In the data rows, the value 128 means zero.
Some points, one per row:
[149 180 138  95 173 120 127 159 145  96 149 208 114  95 161 175 120 157
 179  47 144 178 110 107]
[119  91  86 151 118 100  95  71  97 116 139 111 149  88 146 110 146 122
 108 176  89  77 170 115]
[161  45  58 250  69 180 114 110 155 255 117  43 143  76  42   0 162  16
 113 186 106 130  87 108]
[133 131 165 102  64 169 162 152 157 107 169 118  90 178 145 158 110 133
  85  75 161 140  62 193]
[144 140 100 172 119 122  85 147 156 129 127 164 123 113 119  97 113 151
 108 138 108 123 121 131]
[116 151 154 145 161  83  49 142 132  31 118 216 114 106 195 132 105 211
  92 158 132 126 146  95]
[ 81 138 133  67 148  89  98 140  78  21 142 167 141 113 172 157 124 210
 134 181 105  92 214 110]
[117 103 108  95 111 176 189 124  96 159 112  59 114 155  75 122 156  75
 155  94 128 173 114 135]
[112 134 112 180 153 102  88 121 124 214 147 122 162  59  97  54 160  56
 163 194 144  98 161  71]
[ 74  74 176   8  74 142 154 111  72  53 130  38 126 248 143 168 144 145
  86 111 128 145 122 144]
[143  63  91  95  70 164 169  56 104 135 128  49 106 161 112 116 133  81
 117  87  89 136 100 144]
[109 117  94 202 179  32   0 118 127 111 150 205 193  14 163  67 126 166
 111 255 105  15 221  45]
[ 75  57 163  31  61 154 131 111  69  56 117  24 138 235 112 162 152 147
  80 136 123 138 129 131]
[143 200 134  42 102 112 117 152 152   0 122 235  85 149 214 209  96 255
  90  64 124 153 114 194]
[106 143 156 133 107 140 197 124 138 198 137  95 138 169 120  61 138  26
 157 127 145 128 100 132]
[ 93 183 168  96 179  69 123 170 112 114 131 171 137 151 157 180 119 156
 150 150 161  89 171 113]
[130 153 128 198 160 102  98 169 172 197 141 172 142  64 134  89 121 104
 141 185 159  91 141 120]
[120 137 180  82 122  99 135 138 126  37  88 174 132 147 172 210 136 230
  85 129 146 110 156 157]
[130 169 208  93 104  69  81 143 189  49 196 240 135 162 255 154  93 166
  57 126 196  47 105 178]
[162  88  75 164 143 200 146  98 108 233 117  46  90 140  33 142 112  36
 177  30 102 214  69  80]
[136 137 144 163 156 121  96 140 151 161 135 129 127 121 126 144 112 112
 140 123 146 148 103 110]
[121 196 126 144 152 118 169 127 125 144 111 155 125 142 119 118 116 101
 152 121 134 141 133 142]
[116 131 113  99 184 107  82 122 108  90 146 157 133 105 150 165 115 164
 165 124 119 124 164  76]
[124  99 137 212 110 136  66 120 139 189 137 104 130 145 100  39 143  49
  69 191 140 116 114  78]
[122 138 152  99 161 105 110 118 139 125 176 156 125 134 175 163 100 119
 141 108 156  74 128 110]
[178 138 172 152 120 168 174 163 205 158 108 133  92 190 136 169  90 121
 108  35 164 183  26 168]
[145  56  59 194  97 131 102  53 109 170 124  71 151  82  96  57 149  82
 110 190  77  90 148 104]
[127 126 156 174 234  86 107 164 111 168 112 142 173 100 139 144 114 103
 182 165 130  77 144  56]
[115 100  94 161 127 125  80 101 109 151 142  95 146 120 115  87 138 105
 112 163  99 114 140  76]
[137 206 138 110 147 120 158 145 146 120 110 183 113 147 146 155 120 156
 146  86 124 157 119 154]
[122 102 143  71 110 157 170 171 115 112 131 100 125 103 138 159 143 135
 163 119 155 133 117 169]
[ 95 139  80  90 112 139 167 107  60 108 104  61 115 148  69 132 143 153
 149 149  90 177 184 128]
[105  51 126  99  72 170 158  67  90 132 114   6 141 180  95 104 151  80
 102 134 109 150 117 128]
[127  97  70 244 144 141  78 153 128 255 151  87 159  54  41  24 147  34
 147 226 120  86 148  65]
12 more points follow, each with its number after it:
[134 195 144 171 168 102  66 205 193 131 173 255 129  55 180 159  90 173
 137 133 175  79 132 133] 0
[103 126 120 125 168 120  75 167  98  94 136 165 148  71 130 158 137 199
 152 177 112 117 183 102] 1
[141  85 104  74 128 172 160 156 107  77  95 111 110  74 131 180 138 193
 159  93 118 178 125 164] 2
[150  84 121  82  67 157 176  60 116 123 134  59 118 174 138 141 142 101
 100  76 112 128 104 152] 3
[145 147  68 201 133  85  77  90 129 150  85 151 160  63 112  56 141 157
 106 222  81  99 183 112] 4
[122  95 127 190 109 108  69 113 149 198 164 115 157 131 115  51 127  63
  88 207 135  59 123  93] 5
[109 114 106  40 100 181 173 144  72  62 121 106 113 145 106 198 149 206
 150  64 100 183 142 146] 6
[151 132 170 126 113 115 129 140 178 113 107 159 124 147 165 164 117 172
  73 126 169 115 112 178] 7
[126 122 154 145 119 102 131 130 136 143 103 119 131 130 132 125 149 158
  87 179 146  96 155 151] 8
[140 143 157 104 144 106  98 137 157  71 116 173 120 127 183 173 101 185
 109 106 130 135 115 146] 9
[147  88 152 157  97 137 139 129 149 166  93  83 115 165  88 117 135 127
  72 142 139 135 120 167] 10
[ 82 133 153 120 146 116 111 168 111 143 179 128 145 126 146 129 135 112
 134 177 159  73 156 109] 11
Which of these numbered points is nearest to each point below, ignoring the 2 directions in which the first points spread most? Its number follows each.
[ 88 130 151 162 144 126 113 172 119 172 172 119 133 109 117 122 128  79
 153 169 155  99 140 102] > 11
[104 127 139 164 150  96  67 172 129 161 181 153 172  72 146  85 136 121
 128 231 158  52 178  93] > 11
[142  82  82 129 117 131 122  68 115 130 137  98 134 102 120 116 145 112
 124 132  95  89 156 111] > 3
[101 118  73 207 151 115  43 116 100 175 126 126 164  73  72  59 146 107
 141 248  94 105 189  58] > 1
[148 167 154 169 172  95  54 154 160  66 119 212 117 108 169 142  95 172
 111 115 126 163 128  83] > 9
[145 146 116 111 101 159 133 137 146 101 126 147  96 167 125 147 108 163
 109  73 115 170  87 149] > 9
[139  84 116  62 103 166 175 143  96  41  94 108 112  94 130 177 128 202
 135  92 125 171 122 187] > 2
[184  94 121 255 131 139  78 148 209 255 106 105 131 112  61  41 109  23
  90 177 142 120  62 100] > 7
[112  82 116 202 108 127  82 104 137 231 163  63 161 143  81  29 146  22
  96 209 136  66 127  69] > 5
[142 215 157 154 160 104  75 218 208 126 189 255 121  87 200 164  85 170
 110 105 200  71  93 156] > 0
[126 192 181 136 161  95 123 187 173 146 157 204 133 106 178 145 108 136
 142 137 195 106 122 155] > 0
[158 188 126 142 120 154 141 151 163 139 133 162  98 142 117 146  92 142
 116  58 130 175  92 165] > 0
[128 102 131 177 138 130  75 125 123 125 110 119 124 143 105 107 128 110
 115 149 113 170 119  81] > 9
[108 182 150   0 135 138 185 137  88   0 111 166  92 174 170 249 117 237
 163  29 117 201 149 168] > 6
[166 119 100 254 137 128  82 159 184 255 145 131 135  65  81   9 133  33
 123 162 145  99  94  99] > 0
[128 106  67 254 119  99  46 112 144 217 129 112 157  70  73   0 144  79
  97 255  88  73 164  75] > 10
[130  95 160 156 107 124 136 137 140 188 108  80 132 165 101 121 142 101
  95 167 147 122 111 145] > 10
[145  40  70 114  64 184 186  38  82 161 118   0 106 171  54 108 146  52
 135 100  80 154 113 126] > 3
[148 114  91 165 151 114  86 142 143 100  98 183 147  16 129 102 142 177
 130 161  98 126 153 131] > 2
[138 179 145  36 163 150 191 161 119  14  91 192  96 121 167 235 115 218
 183   4 144 227 109 171] > 2
[108  65 180   0  41 243 255 117  43  18 108   0  62 255 128 254 167 144
 151   0 152 219  69 249] > 1
[130 147 170 103 115 100 106 129 180 124 191 160 131 179 189 133 105 122
  95 104 183  72 108 143] > 5
[117 155 143  74 160 187 187 174 114 181 152  79  73 241  83 191 111  69
 189   2 154 219  65  99] > 0
[130 148 151 131 138 122  71 142 118  43 107 187 110 132 155 166 109 188
 100 112 112 182 118 117] > 9
[116 124 183  85 123 115 142 136 115 102  99 109 122 173 125 189 134 167
 108 120 154 138 123 149] > 8
[132 163  97 113 127 113 144 113 125  95  90 149 136 133 124 137 143 171
 132 122  93 145 161 149] > 4
[123 132 116 218 120  98  69 140 157 200 163 148 156  98 115  24 120  85
  85 235 133  51 146  90] > 5
[132  73 143 138 101 162 172 116 119 192  93  34 121 200  72 127 146  82
 103 134 139 138 110 142] > 8
[126 132 129  34 159 124 143 119  94  20 144 148 104 142 175 236 103 213
 169  40 105 157 149 124] > 6
[144  31  80 122  73 207 194  44  75 234 143   0 116 188  24  90 151   0
 145  92  99 160 103 107] > 3
[ 91 150 179  11 173 135 145 145  66   7 140 121 100 204 157 254 121 177
 184  41 133 201 133 107] > 1
[117  72  73 160 152 110  72  86  82 163 131  74 161  83  87  94 142 102
 157 204  82  96 195  46] > 1
[108 103 117 163 131 158 145 102 105 238 152  49 143 124  57  61 157   9
 172 137 137 133 130  66] > 11
[133 113 132 177 144 144  89 132 123 138 109 117 103 149  89 119 127 107
 119 116 121 189 107  65] > 9
[ 99 131 146 120 111 172 228 111 105 197 116  50 143 172  75  69 165  17
 189 114 114 170 106 109] > 11
[144 151 164 192 191  95  92 179 175 198 132 182 137 110 141 135  98 113
 128 136 180  88 120 104] > 0
[109 164 161  66 131  66  90 120 153  14 166 218 126 132 237 187  93 223
  88 106 152  55 142 168] > 3
[ 94 162 149 128  97  72  95 127 168  98 168 179 147 131 186  79 130 138
  80 206 153  32 160 159] > 5
[145 106  80 178 117  71  74  77 135  85 141 172 168  38 169 100 133 173
  98 201 100  40 178 128] > 3
